In the data rows, 128 means zero.
Some points, each followed by its number:
[112  76 153 148 115  61  77  70 107 106 126 145 105  66  88  85  91  72
 113 145 108 149 108 113  91 139 133  82 141 135 115 109 154 144  87 118
 104  90 120  65  62  63  81  68  54  98 113 137] 0
[ 98 146 182 207 178 136 135 146 121 183 129 109 119 101  71 111 119 119
 116 151 148 153 110 150 119 120 134 125 102 129 133 135 141 136 114 139
 123 112 150 113 141 119 146  97 140 108 147 133] 1
[118 102 131 177 141  79  70  80 110  75 106 116 162 152 126 124  94 100
 102 128  74 133 149 124 152  89 102 119 103  76 120  95  86 169 103  49
 119  50  86  55  75  89  60  67  60  70 108 122] 2
[ 55  75  86 153 142  96  66  64 117 113 100 154 163 111 122  91  96  93
 115 125  99 123 108  99 108 115 102 112 118 133 141 128 130 131  89 106
 104 112 117  90  62  61  74  60  89  91  96 115] 3
[107  82  43  83 114 143 151 165 116 125 158 157 156 170 168 179 164 147
 140 102 168 120 115 128 129 154 153 109 106 129 129 129 119 110  90  82
 114  77 123 114  99 149 130 104 122 105 111  89] 4
[122  98 119 142 152 153 152 126 116 115 110 100 128 182 183 132 147 103
 135 145  96 117 126 105 104 141 131  95 141 129 111 154 118 102 112 135
 138 139 108 115 153 164 152 135 144 133 137 155] 5
[ 81  80  46  69  90 131  91 123 123 113 101 117  80  94 114 196 208 208
 144 162 159  93  98 124 134 141 137 140  84  89 120 121 144 169  91 113
 107  92 107 101 133 128 135 133 123 120 114  99] 6
[ 82 120  94  86 107 165 175 135 108 133 109 141 208 177 133 149 144 112
 132 138 129 144 139 145 126 123 102 148 129 156  98 110 127 146 120 126
 110  64 153 117 105 103 134 133 114 117 119 113] 7
[180 151 129 123 139 167 219 203 212 194 190 207 175 167 147 119 123 120
 149 142 189 171 163 152 153 181 155 172 153 192 157 151 174 178 204 186
 186 191 220 175 206 180 195 150 132 151 146 151] 8
[ 90 112 116 179 130 152 140 127 114 141  84 107  99  77 151 186 121 115
  84  86 101 106  80 118  98 121 131 122 112 112  85 137  74  85 108  76
 106 109  89 106 105 171 146 144 171 143 140 102] 9
[118  79 124 183 156 115 105 103 110 139 146 179 179 127 114 101 109 123
 131 103 148  96 139 123  97 108 125 121 116 127 136 157 123  93 109 129
  83 119  70 125  94 104  71 120 109 117 100 106] 10
Which two points above are nearest to each new point, looking only along the 3 directions in which the numbered points spread most? Their numbers follow each, nearest first.
[ 56  61 132 146 111  38  70  89  99 124 182 151 113 133  93 119 109  93
 129 102 109  99 111 120  79  97 130 125 141  70 113 129 144 118 110 118
 109 107 105  67  80  89  51  49  56  56 119 113] --> 3 2
[152 163 144 125 121 137 147 209 228 150 159 215 219 209 197 150 163 150
 171 150 147 169 139 168 152 121 151 159 152 176 157 168  93 161 129 167
 134 169 172 188 184 181 141 163 123 138 145 151] --> 8 7
[102  67  82 102 141 193 129 136  76  93  99 113 137 157 161 109 149 104
  94 156 146 119 136 109 127 119 144  89 116 127 104 104  91 100 111  96
 102  53 115  91  91  76  99  91 145 109 109  94] --> 10 4
[ 68  49  67 120 119 107  40  67  85  69  78 114 187 154 141 107 131 148
  99 141 147  71 109 124 117 152 124 132 146  92 119 127 125  73  79  91
  83  77  59  81  60  39  53  67  54  81 106  83] --> 2 3
[145 197 175 132 135  98  80  85  84  37 110 103 114 120  96  80  76 117
  83 101 105  90  95 120 130  87 111 124  96 122 151  84  75 106  95  98
  80  88  27 102  75 118  97 104 128 121 154 128] --> 10 3
[128 218 137 129 143 150 121 126 135 118 112  80  98 109  87  72  94 105
 143 171 107 156 133 140 133 153 140 120 126 109 159 116 124 106 110 123
  94  84 107  71  83  74  61  53  69  63  87 109] --> 10 3
[139 107 167 172 195 125 103 119  68  91 112 143  91  68  98  67  68 102
 119 102 110 152  98 102 135 134 100 120  91 104 132 133 105 119 114 122
  89  96  91  92  95  88 104 125 133 121 112 149] --> 10 1
[193 255 118  94  99  97 124 124  86  97 102 127  87  87  96  92  96 149
 129 135 146 113 106 134 128 129  85 130 135 101 120 131 103 120 110 120
 101 110  76  96  65  54  92  72  87  69 107 105] --> 10 3
[117 146 154  64 121  90  97 154 185 203 171 159 116 108 113 167 209 255
 233 208 216 174 127 142 150 164 174 175 163 213 220 233 219 231 255 255
 255 255 255 252 229 240 228 207 209 229 183 176] --> 8 5
[114 121 111 129 134 133 114 120 102 103  82  85  59 144 135 134 143 108
 104  61  61  94 109  84 111 108 140 126 132  97  99  67 106  72 118 106
  98 114  86 102  68  45  60  99 116  61 132  85] --> 10 3
[ 88  65  77  72  80  88 124 136 175 138 120  83 102 122 112 165 219 235
 207 165 150 111 124 140 108 103 121 120 147 101 117 121 143 146 139  95
 147 141 157 129 152 153 190 129 121 131  63 113] --> 4 6
[148 164 182 171 130 170 131 148 115 110 121  86 134 121  92  77  69  98
 104  90 112 135 102 132 106  85 111  88  91 101 103  92 143 111  94  71
  87 115 117 111  94  87 142 133 163 151 164 152] --> 1 10
[255 188  61  40  47  71 126 109  91 104 107  65  86  76  68  76 125  96
 162  98  89 151 125 145 143 112 156 105 105 139  95 144 126  89 108  76
 100 116  82  98  40  98  76  65  26  76  86 155] --> 3 10
[133 107 147 109 127 151 162 119 112 120  75 101 106 132 154 105  84 103
  88 126 116 137 111  89 116  89 102 130 139 109 112 106 108 105  72  95
  81  87  91  86  90 113 140 112 139 122 124 123] --> 10 5
[ 96  84  97 139 116 132 156 146 117 146  95  58  72 134 157 184 193 119
 143 151 105 110 122 110  81 107 136  78 133 131 137 135 153  89  82 111
 141 107 119 134 168 134 124 180 151 171 130 142] --> 5 9
[121 146 107 103 126 140 151 112 173 159 120 143 112  96  87 148 168 206
 168 127 149 109 136  98  77  98  95 101 110  90 121  64 112  64 121 105
 132  97 140 173 181 159 188 165 158 114 124 116] --> 5 4
[107 104 139 144 112 136 160 135  94  91  99  71  57  98 144 152 173 149
  65  92  83 115 109 130 115 145 113 105 118 126  59  91 109  76  86  85
  99  97  72  91  91  91 115 119 168 166  87 112] --> 9 5
[107  86 115 102 109 140 173 131 148 134 187 144 128 142 178 242 171 116
 133 149 116 157 147 141 137 131 152 148 142 101 139 122 183 187 182 209
 200 145 177 203 207 210 191 143 196 163 141 153] --> 5 8
[ 63  88 137 144 127 103  49  42  70  95 106 160  79 130 112  97  84  83
  77  79 112 131  84 120 110  83 117 115  84 108  89 127 103 109 125  99
  89  77  79  92  60  70  61  36  88 102 107 102] --> 2 3
[ 70  88  85  93 109 122 156 152 136 143  99 105 137 121  82 122 182 246
 217 130 133 103 111  84 124 115 123 128 154  89 124 104  95 130  84 143
 117 130 122 151 197 142 204 139 126 142 118  98] --> 4 7
[152 149 159  73  55  85  56  48  63 104 131 138  81  95  88  59  48  77
 114  71  82  77 122 122 123 109 104 125 109 110 111  58  65 155  95 105
  98  91  82  42  34  25  14  24  68  79  96 102] --> 2 3
